Which row each row swaps with, under one turn or mirror
The rows were stretched afterwards, more along some directions than others.
rekov: [ -3   5   8  -1   5  27   5  -3   2   5  21  12   1  -6  -9  29  -6 -17
  17  -9 -13  -1  -1   2  13 -10 -14  -3]
dises: [  1  10   9   0   4   2   2   4  -5   7  17 -14  11   3 -16  11  -1   6
  11  -4   4   6  -2  -2   5  12  -5  -3]
gozov: [-13 -12   1   4  25  15  16 -12  -5  -4   5   7   6  -5  -6  -7 -13  -4
  18  -2 -13  -8  11  10   9  -8 -19  -3]
rufo: [ -2   4   8  -7   5  16 -17 -10   0   0  21   2   4 -10  -1   6   0  -6
  14   0  -3  -1  -1  -3   1  -5 -18  11]
Zimal: [ -2  -5   7   9   2  12  11 -13  -6  11  -3  12   0  -2   2   8  -4  -3
  14   0 -14  -3  -7   0   2   5 -14  -4]
zadag: [ -4 -17   8   2  -1  12   3   0  -2  -3   5   9  -2 -10  -3   0  -2   3
   6   7 -11  -1  -3   1  -5  -5 -15  10]
Peti: [-10   0   0   4   4   4  -7   2  -5   3  13  -1  20   7   4   0  -6   5
  15  -4   1  -4  -5  -3  -1   0 -15  11]
laso: [ -9   0   7   6   6  21  -2  -2  -2   8  13   0  12   3  -4  15  -7  -7
  20 -15   3  -1  -8 -15   0  16 -18   7]
rafuv: [-10  14   5   0  23  10   3  -7  -6  -5  18  -2  10 -15   3   9   7  -2
   0   8 -18 -17   3   5  10  -1 -20   1]
tuze: [ -7  -2  -3  -9  17  17  16   0  -7  -6  17   8   5   1   5   4 -13   0
   9  -6  -8 -11 -10   5  15 -13 -17  -9]
Goro: [ -1  -4  -1  -1   0   5   6 -20  -1  -6  -1  -1   0 -15 -10   9   6  -6
  20  -2 -12  -2  12   0   6   9 -19   7]
vepal: [-14  -3  -5   5  16  10   4 -11   1  -1   5   4  10  -3  -8  21   2   1
  20 -16   6  -4  -1  -7  -2   2 -13   2]
bupo: [-12   2  -4 -11   6  10   7  14   2   5  10   2   8   7 -11  13  -2  -4
  13  -6   1  -5 -13 -13  -8   5  -4   6]
Gek: [ -8   5  -2  10   8  18   5   6   0  10   5   3  12   6  -5  10  -8  -7
  15  -8   1   2 -20 -13  -9   9  -8   5]
zaru: [-19  10   5  -1   7  19   2  -1   7  -4  10   0   2 -13  11  -3   2  -5
  13  -2 -28 -10  -4   1  -3   7 -14  -6]
vanak: [ -4   2  10   9  -2  14   2  -3   0   9  30   8  12  -8   5   9  -3  -9
  -6   6 -15  -8 -12  -5   1   0  -5 -12]
Burid: [-15   9  -2   1   5  10   9  -2   5  16   7  -4  -3 -13  -5   8  14   0
  31   0 -21  -1 -16  -3  -4  12 -14  -2]
pof: [ -8  11   5  10  23  21   7   2  -1   8  26   0   8 -13  -6  13  -3   2
  19  -2 -19  -7  -5  10   7  -1 -24  -9]
Nul: [  8  -4   8  -3   3   7  -2   5  -9 -10   3   7  -2   2   9   6 -15  -7
  10   0  -5  -1  -2   9   7   1  -5   6]
gaves: [-13   1  -7  -8  10  16  -4   6   2   5   4   7   3  -2   0  20 -13   7
  16  -8  -7  -3 -14  -2   2  -5  -7  12]
tegup: [ 11   4  -3   1  -4   4   9   9  -6   2  13   4  -6   3  -1  11   3  15
   3   2 -17   0  -6   9  -6   7  -8   4]
relab: [  1 -11   1   0  -6   7   8 -13   5   2  22   9   4  -8   7   8   2 -17
   9  -4 -11 -11   0  -9   1  -3 -22  -3]
gotuk: [-19  -6  -4  12  15  17   5  11   0  -6  -4  13   5   0  11   4 -11   4
   9  -2 -10  -8 -13   2  -5   0  -7   4]
Geba: [ -4 -14   2  17 -12  12   3 -18  -1  11   4   9  10   1  -1  17  -9  -9
  22 -10 -13   4  -3  -7  -9   0 -17   5]
tifup: [ -7  -7   1  10   2  12  21  13   2   3  -8  -1   3   2   5   3 -19   3
  20  -5  -7   7 -17   4  -4  14  -4  -3]
rakom: [  9   4   5  -5  13   7  12  -8 -10   8  25  -2   4  -2 -13  12  -1  -3
   8  -4   7  -2   2   0  22  -6 -20  -5]
zizo: [  3   7   3 -11  23  17   6  -2  -2   0  11  -2  11   5  -3  14  -3   9
   7  -7  -9  -7 -10  -8   2   9 -14   8]
Fofut: [-12  11   6   0  22  15   6  -6  -4  12  27 -11  11  -3 -20  14   2   9
  12  -8  -6  -6 -12   5   7  -2 -24  -4]
dabet: [-13   4  -5   4   6  10  13  -7   0  10  11  -7   1  -3 -17   4  -2 -11
   7   2 -16  -6 -10  -5  -7  -8   1 -11]
Vimud: [-12  -1   4   2   9  27   1  -5 -11  -3  10  10  16  -1  -4  16 -10  -8
  21  -2  -9  -5  10   1  -2 -11 -29  14]
zuzud: [  0   0  -6   6   6   7   4   2  -1  16  -1  13  -6  -3  -3   8   1   8
  26   5  -9   2 -10  -3  -7  12  -2  15]
veve: [ -4 -13  17  -9   2  19   6 -15  -3  -9  10   3   3   1   2  -8  -2 -16
   7  -9 -16   3   2  -2  -9   0  -9   0]
Dozo: [ -2   0  -1   2   6  10   9 -12 -12  -2   4  -7   7  -4  -2   6  -8 -11
  14  -9  -2   1  -5  -2 -10   3  -7   0]
Dis: [ -2  -4   9   3   5  22   9   2  -2  -9   3  10   9   1   2  10 -13  -6
   5   9  -9   6  12   5   7  -7 -20  17]
dega: [ -8  -4   9   0  14   7  13 -16   7  -7  17  -7   1 -18  -3  -7  18   4
   5   3 -28  -9   1   2  -5  15  -7 -11]
vasot: [ -5 -11   7  -3  12   8  -2   2  -2   0   9  12  12  -5  -2  -9  -1  12
  15  -2  -7 -11   2  -8   5  -4 -13   4]
ges: [  5  -1   9  -3  16  14   2   3  -1  -2  26  -1   5  -2  -7   8   3  15
   4  -2 -13  -1   1   9   9   0 -19   0]
Dulug: [ -6 -13   4   7   0  13  -7 -16   5   7  14   7   8 -18   1   2  -2 -13
  27  -3  -5  -6  -3 -14  -9   3 -18   3]
Mifet: [-11 -10  -1   6   9  14   1 -17   4   4  14   0   6 -11  -1  10   6 -10
  29  -7 -14  -8  -4  -4  -2   3 -21  11]
zom: [-17  11   7  -3  18  22  13  -6  -5   5  18  -2   5 -11   7   8  -9   1
  12  -2 -23  -7 -13   5  -7  -2  -7  -9]
Komu: [ -2 -10   6   3  16  20  24   5  -3 -13   2  16   2   0   5   8 -14 -10
  10  -6  -4   1   2   9   4  -2 -10  -1]
zatel: [ -9  12   1   2 -10  13  -3  -8  -3   6  13   1   2   2  -5   7  -6 -12
  17  -1  -6   3  -2   6  -2  -1 -14   3]
Nuziz: [  6   7  14   4   9  13   7   0  -6 -12  10  14  -7 -13  14  15  -3  -2
   2   3 -10  -1   4   7   6  13 -14   2]
zave: [ -3 -20   0  -2   2   2  10 -27  -6  -2  13   3   5 -12   4  -2  15 -13
  16  -4 -17 -11   3  -3  -9   2 -17  -4]
sede: [-13 -10  -3  13   2   6  26   1  10  13   9   5   2   0  -3  12 -17  -8
  20   0  -5  -1  -9   7   8  -6  -8 -11]
derof: [-17  -1  -2  -3   7  15 -10 -14   0   4  10  10  -1 -11   1   5  -8  -8
  24   1 -13  -5   2   1   8 -17 -16   3]
bar: [-10   0  -1  13  -1   9  10   7   0  12  14   4  12   2 -13  13 -14  -8
  10   7  11   5  -4  -1   8  -2 -11   5]
kiv: [-15  16   5  -1   0  19  14  12  12  11  22  -1  -1 -13  -6  11   3  -6
  14   7 -19   0  -5  -2   7  -1 -17  -7]
gelib: [ -9   9  -4   2 -11  12  -1   4  -2   7  10   4   3  -9  -8   5   1  -1
  10  12  -5   8  -7 -14  -1  -9 -11   6]
Benur: [ -9   4   3   1  11  19   9  -9 -13  18  10   3   6  -7  -5  17  -2  -3
  20   0  -7  -3  -6  -5  -1  -6 -18   7]
gem: [-2  3  8 -2 -3 16  5 13 -1  6  4  6 -9 -8 -2 -8 -8 -6  6 16 -6  4 -9 -4
 10 -4 -5  2]
kige: [ -3   2   0   9  16  11   6 -25 -14   2  12   7   8   5 -14   1   0 -13
  12  -4 -13  -7  12  12   3  -4 -13  -3]
tiv: [  4   1   5 -12   9   6   3   2  -4 -17   0   5  -2  -3  -2   3   5   9
  11  -4 -13   0  10   5   1   0  -7   8]
Fika: [  5   5  -1  -4  17  15  14   8  -6  -6   5   7  -6   4 -15  11  -5  -2
  -1  -1 -13  -7  -7   7   8   0  -2  -4]
daku: [  3   6   9   0   7  10   8   1  -1  11  21   1   3   0   3  18   2   7
  15  -8  -8   8 -12   1  -2   8 -17   6]
Mis: [ -8 -21   3  -1   3   8   9  -4  11   1  -3   3   8  -6  -9  12   5   2
  23  -6  -6  -5   5 -16   4  12 -16  12]
duvo: [ -8   3  -9   7  11   4  -3  -8  -1  20   4   0   5 -11 -12   7   0   6
  29   1  -1   0  -7 -17  -7   6 -15  14]
Vogi: [  1 -11  -2   4  -5   2   2 -14   5   3  14   4   7 -13   7  20  10  -1
  22 -11  -6  -4   8 -12  -6   7 -24  11]
tik: [ -8 -13   5   9  10  14  14 -16   5  -2  18   4   3   0  -3   7 -13  -8
  15  -9  -1  -4   9   7  18 -14 -14 -10]
sose: [  3   6   6  -4  -1  11  14  17  -4   3   3   5  -7  -9  -5   1  -2   2
   6   6 -17  -1   1   9  11   1 -10   3]
nok: [  0   2   2  11  -2   4  14  11  -2  -6   7  16   6  10  -5  19  -7  -8
   1   1  -7   1   5  14   9  -2 -16   0]
nebo: [  5   1   3   0 -10   0   1 -10  -8  13  14  -2   8  -8 -10   5   3 -10
  10  -3   3  -4   4  -8   5   2 -16   6]
Logu: [-10  15   1   7   7  11  -2   1   5   8  16  -2  -7 -12   4   0  -1   6
   3  11 -13  -4 -15  -7  -1  -1   3  -4]
Vekot: [ -8  -3  -1   2   4   9  -1 -12  -7  -3  15  -1  15   1 -15  12  -2   2
  -6  -4 -10  -1  10   4   2 -11 -10  -1]
ruf: [ -7   1  -4   0  10   1  -3 -14  -2  13  25  -4   9  -8 -11   9   9  14
  12  -1 -11  -6   0  -7   2  -4 -13  -6]
kogu: [  2  13   2   9   7   9  -1   4  -3   6   9  10   9  -3   7  18  -1  17
  13   3 -15  -7 -14  -3  -5  16 -20   6]
Dib: [ -5  12   5   2  15  12 -12  -5 -13   4  18  11  14 -11  -7   7   1   0
  18   2  -3  -7  10   0  12 -20 -25  13]
Rem: [-10   3  -6   0  12   9   7   3  -6   6  12 -10   8 -11  -1   0   2  11
  10   7 -18 -11 -10  -2  -2  11 -14   7]

Peti pairs with tiv
zatel pairs with tegup
Mis pairs with rafuv

